128 stands for zero in the data rows.
Here are some points, each followed by its number:
 90|148|136|160|174|116| 91| 98| 78| 97|123| 95| 76|131|112|112|114| 86|155| 91|157| 78|137| 95| 95|136| 91| 88|164|115|150| 86 0
170|135|127|106| 86| 86|170|165|124|141|160|127|141|157|115|124| 91|169|121|118|124|154|128|107|153|103|146|178|136|165|118|166 1
149| 76| 96| 94|133| 95|167|145|120|165|114|133|153|105|119|170|101|154|118|149|151|158|121|144|123|107|115|119|144|117|130|140 2
155| 90|130|150|107|139|103| 83|137|121|155| 93|151| 90|103|102|127| 97| 97|131|137|150|145|142| 86|143|139| 90|164|149|101|102 3
177| 94|179|177|169|171|180|165|166|161|143|168|114| 93|181|100|170| 79|183|113|107|141|178|181|168|184|181|162|184|121|186|167 4
114|153|109|129|109|119|127|114|151|173|133|102|156| 96|129|157|132|170|153|126|107|162| 82|117| 96|142|105|101|151|105|128| 96 5
147|150|135|157|113|172|163|174|174|161| 87|161|170|104| 88|133| 79|123|171|155|130| 87|142|144|113|149| 80|154| 84|104|184|152 6
 85|162|163| 86|157|132| 87|124|119| 84|138|168| 78| 88|130| 96|101| 75|177| 87| 91| 75| 77|163|172| 89| 87| 81|161| 86|175|159 7
 98|140|169|153|153|151| 97|146|129|116|141|120|128|113|101|116|133|151|105|129|154|148|131| 89|112|139|111|109|121|130| 86|152 8
151| 67|115| 80|101| 90| 89|103|144|106|145| 89|135|166|112| 97| 98| 90|158|166|168| 87| 88|109|176| 96|141|105| 93|112|181|160 9
165| 80|145|141|159|144|180|125|131|148|100| 80|158|136| 98|155|102|166|150|136|109|157|171| 88|176|144|147|180|151|167|148|142 10
 82|106|160|165|148| 94| 99| 84| 71|116|166|108| 74|114|133|113|135| 92| 93|157|168| 83|169|100| 94|141|159|152|118|181|134| 77 11
108| 82|135|169|166|133|108|146|150|138| 94|163|127|144|125| 88|146|156|143|122|113|125| 98|173| 92|162| 97| 91|169|108|119|146 12
 91|139| 84| 76| 91| 72| 97|113|148|116|128| 97|110| 76|104|125| 84|104|117|165|158|108| 90|109|142| 81| 89| 90|102| 87|139|106 13
172|155| 91| 92| 82|136|185| 96|104|164| 91|145|141|126|107|145|112|167|123|110| 87|177|151|150|160| 91|148|175| 82|147|155|113 14
158|162|161|168|122|177|165|139|163|187|176|179|179|121|171|184|172|182| 80|172|177|176|104|179| 93|163| 72|146|162| 97| 81|118 15
136|158| 81|124| 76|157|121|167|168|148|161|133|159| 94|167|163|115|159|112|108|108|109| 99|166|132|109|152|170|104|159|126|161 16
183| 78|174|178|183|163|193|158|160|175|156|158|168|159|173|168|104|163|180|166|154|139|186|133|188|168|181|189|168|182|187|175 17
 80|144| 84| 81|165| 72|101|152|176| 76| 86|142| 90| 75|125| 69|172|101| 86| 98| 82| 70| 86|148|155|143|169|131|167| 97| 97|180 18
 97|135|104| 83|152| 83|127|153|159|151|105|107|114|128|144|112| 78|120| 94|108|110|120| 93|138|100| 98| 89| 83|153| 92|106|157 19
104|141|161|172|114|165|137|125|120|156|174|176|141|106|156|166|163|153| 88|173|177|167|137|174|127|141|107|140| 98|151| 83|151 20
107| 96| 99|133| 95|126|173| 96|159|164|168|115|162|148|107|177|103|170|142| 90|164| 95|163|119|101|140|166|166| 87|175|166| 92 21
 89| 92|148|116|183| 94|100|168|152| 76|179|157| 76| 75|176| 81|168| 82|141|150|162| 73| 91|171|121|176|172| 89|160| 83|107|166 22
101|116| 78| 77|110| 80|117|143|140| 86| 86| 74|120| 77| 73| 83| 65|100|161| 74|133|115| 91| 85|114|101| 84| 90| 84| 99|103|100 23
New points follow, each followed by the number of its nearest point above.
102|154|111|157|170|145|154| 89| 74| 81|112|106| 90| 83|113| 77|110| 75|164| 90|167| 84| 87|140|168|158|110|105|100|100|160| 80 0
101|178|156|164|107|119|115|135|106|149|147|138|155|162|116|152|148|163| 82|143|144|171|172| 92| 92|163|157|117|143|143| 82|113 8
 87|130|118|146|124|145| 84|155|125| 92|140|135|118|110|136|126|150|132|110|144|145|126|137|141| 91|119|110| 88|127|136|154|107 8
 85|102|177|168|189|177| 83| 82|106| 80| 97| 88| 69|149| 84| 81| 88| 72|160| 72| 69| 91|167| 78|107|176|100|106|181|164| 95|108 0
178|124| 79| 83| 79| 85|162| 90| 78|114| 68| 79|100|150| 95|122| 90|117|159| 85| 69|139|134| 88|168| 81|145|153| 80|127|158| 82 14
112| 72|149|107|133|156| 89| 90|146| 83|102|109| 77|106|103| 84|154| 76| 94|124| 98| 68|116|152|152|127|177|124|144| 85|106|154 18
 91|167|102|153| 94|147| 99|128|152| 97|173|180| 91|102|181|114|152| 88| 74|174|160|136|172|187|157|149|166|160|171|161| 89|168 20
170|124|177|166|182|151| 97|151|162|133|107|150|164|162|143|109|160|161|130|141|106|162|106|166|106|178|137|111|171| 87|118|164 12
112|111|136|149|102|144|139|111|100|102|137|123| 83|108|121|140| 99| 84|139|137|144|115|150|133|171| 94|175|164| 97|164|140|133 11
 98| 85|155|178|159|158|100|175|180|140| 99|168|145|143|111| 82|158|166|131|138|131|126|109|177| 87|174| 99| 85|173|118| 99|179 12
150|164|171|168|165| 87|141| 88| 75|166|176| 95|181|142|111|174|150|165|163|127|135|170| 96| 80| 92|155| 96|144| 92| 91|183|104 5
147|181|132|162|168| 88|128|165| 86|177|170|106|133| 79|164|183|156|166|129| 91|149|159|143|148|118|160| 88|121|140| 98|127|103 5
 89|139|120|157| 99|141|117| 90|147|170|141| 98|174| 83|146|142|156|175|160|116|100|151| 77|106| 91|169| 92| 87|151| 73|147| 88 5
161| 68|176|154|176|158|139| 97|117| 98|119|174|137|156|165| 90|170|151|147|154|172| 91|143|172|143|153|111|116|172| 82|153| 93 12
126| 98|146|141|137|140|142|122|140|118| 83| 82|118|148|107|122|104|124|122| 87| 79|152|113| 83|137|143|151|150|143|148|131|136 10
170|165|148|116| 87| 88|162|168|105|136|159|151|124|151|129|104| 89|162| 96| 93| 99|141|121|105|140|115|134|180|162|163|123|168 1
101| 86|147|151| 92|136|156|113|114|100|154|146| 79| 93|136|157| 99| 82|160|167|156|104|170|164|168| 92|172|166| 99|161|171|163 11
108|132|109|107|114|105|104|102|150|115|134|123|101| 73|121|123|111|116|134|169|168|135| 92|140|149|111| 86|101|128| 98|170|116 13
154|174| 80| 78|109|109|172|107|114|180| 89|133|135|152|138|157|109|142|109| 98| 85|167|155|141|141| 94|137|151|116|151|155|108 14
104|138|136|147|131|151|102|130|111|122|119| 89|130|107| 93|136|122|158|101| 95|125|150|106| 81|124|110|127|131| 87|128|111|136 8
143| 76| 84| 84| 89|102|151|159|134|182|100| 86|174|112| 99|173| 77|159| 92|126| 77|168|110| 92|114| 94|127|121| 85| 99|166|129 2
115|121|146|143|156|146|106| 83| 95|104| 95| 86| 83|152| 86|105| 86| 77|161| 75| 69|104|166| 80|127|150|109|128|145|170|109| 95 0
167|160|150|129|152| 90|151|122|159|164|136|105|170|136|144|172|162|136|159|138|110|159|105|128|105|159| 74|115|147| 83|162|149 5
147|164|175|152| 94|172|100|155|106| 99|121| 76|169|100| 88|113| 98|157|154|106| 98|102|164| 97|173|156|122| 98| 85|164|108|154 8
123|103|158|157|159|142|123|171|170|149|122|167|142|130|126| 86|157|161|147|137|139|116|127|164|112|167|104|109|167|122|125|169 12
 95|144| 74| 69| 90| 65|100|101|149| 88|114| 94| 86| 72| 94| 96| 80| 88|139|162|166|117| 98|117|176| 76| 95| 99|109| 84|167|102 13
 94|163|167|181|154|177|103|157|135| 99|144| 99|118| 87| 96|112|150|152|108|109|154|152|114| 84|108|129|126|118| 95|149| 83|170 8
 85|164| 92| 79| 93| 90| 84|157| 99|131|150|115|128| 87|119|108|109| 87|150|161|153| 92|162| 90|110|114| 92| 88| 89|156|147| 98 13
115| 82| 93| 95|152| 91|115|151| 82|178|155|158|175| 78|140|183|158|173| 73|147|150|169|144| 90|101|100|127|135|125|100| 75| 82 2
176|183| 88|111|100|158|181| 82| 81|181|127|135|164|162|167|187| 86|162|146| 87|147|176|185|158|158| 88|172|176| 83|177|108| 72 14
167| 89|160|156|164| 96|158| 87| 76|184|127|143|164|163|116|174|182|183|156|162|171|140|120| 98|102|107| 76|144|143|145|181| 92 2
184|150| 83| 93| 79| 86|170| 83| 77| 86| 70| 83| 95|168| 94| 99| 94|117|158| 95| 70|132|162| 89|180| 81|171|169| 79|145|151| 85 14
179|155|109|111|115|103|161| 84| 83| 96| 89| 98|107|166|123|126|120|108|153| 90| 98|123|136| 98|153|113|163|160|112|140|153| 85 14
135|156|178|179|168|175|160|163|121|102| 85|171| 95| 78|181| 94|175|107|170| 76| 83|103|174|178|125|171|107|132|160|143|167|163 4
132| 77| 82| 82|160| 94|175|167| 96|165|126|131|158|159|132|144|168|163|171|150|162|106|110|107|147|104|151|105|169|121|182|157 2
186|131|166|169|110|172|186|134|125|176|137| 79|171|178| 87|142|112|118|100|144|150|171|183| 81|187|163|150|187|145|185| 97| 99 10
176|158|106|120|126|136|164| 77| 74|156|119|114|136|154|139|157| 85|149|150|110|147|158|174|133|163|114|151|160|104|150|122| 69 14
115|126|123|171|129|130|127|118|104|170|168|159|153| 88|168|171|136|150| 83|137|120|124|126|159|107|135|119|166|136|119| 93|115 20
 93| 86|166|181|169|161| 97|169|178|124|127|171|123|148|133| 88|162|140|127|149|144|112|117|180| 98|176|108| 87|179|121|112|170 12
102| 72|115|136|141| 89|146| 81| 63|125|149| 84| 90|162| 91|161|166|130|120|162|150|142|123| 92|153|111|177|154|131|153|102| 70 11
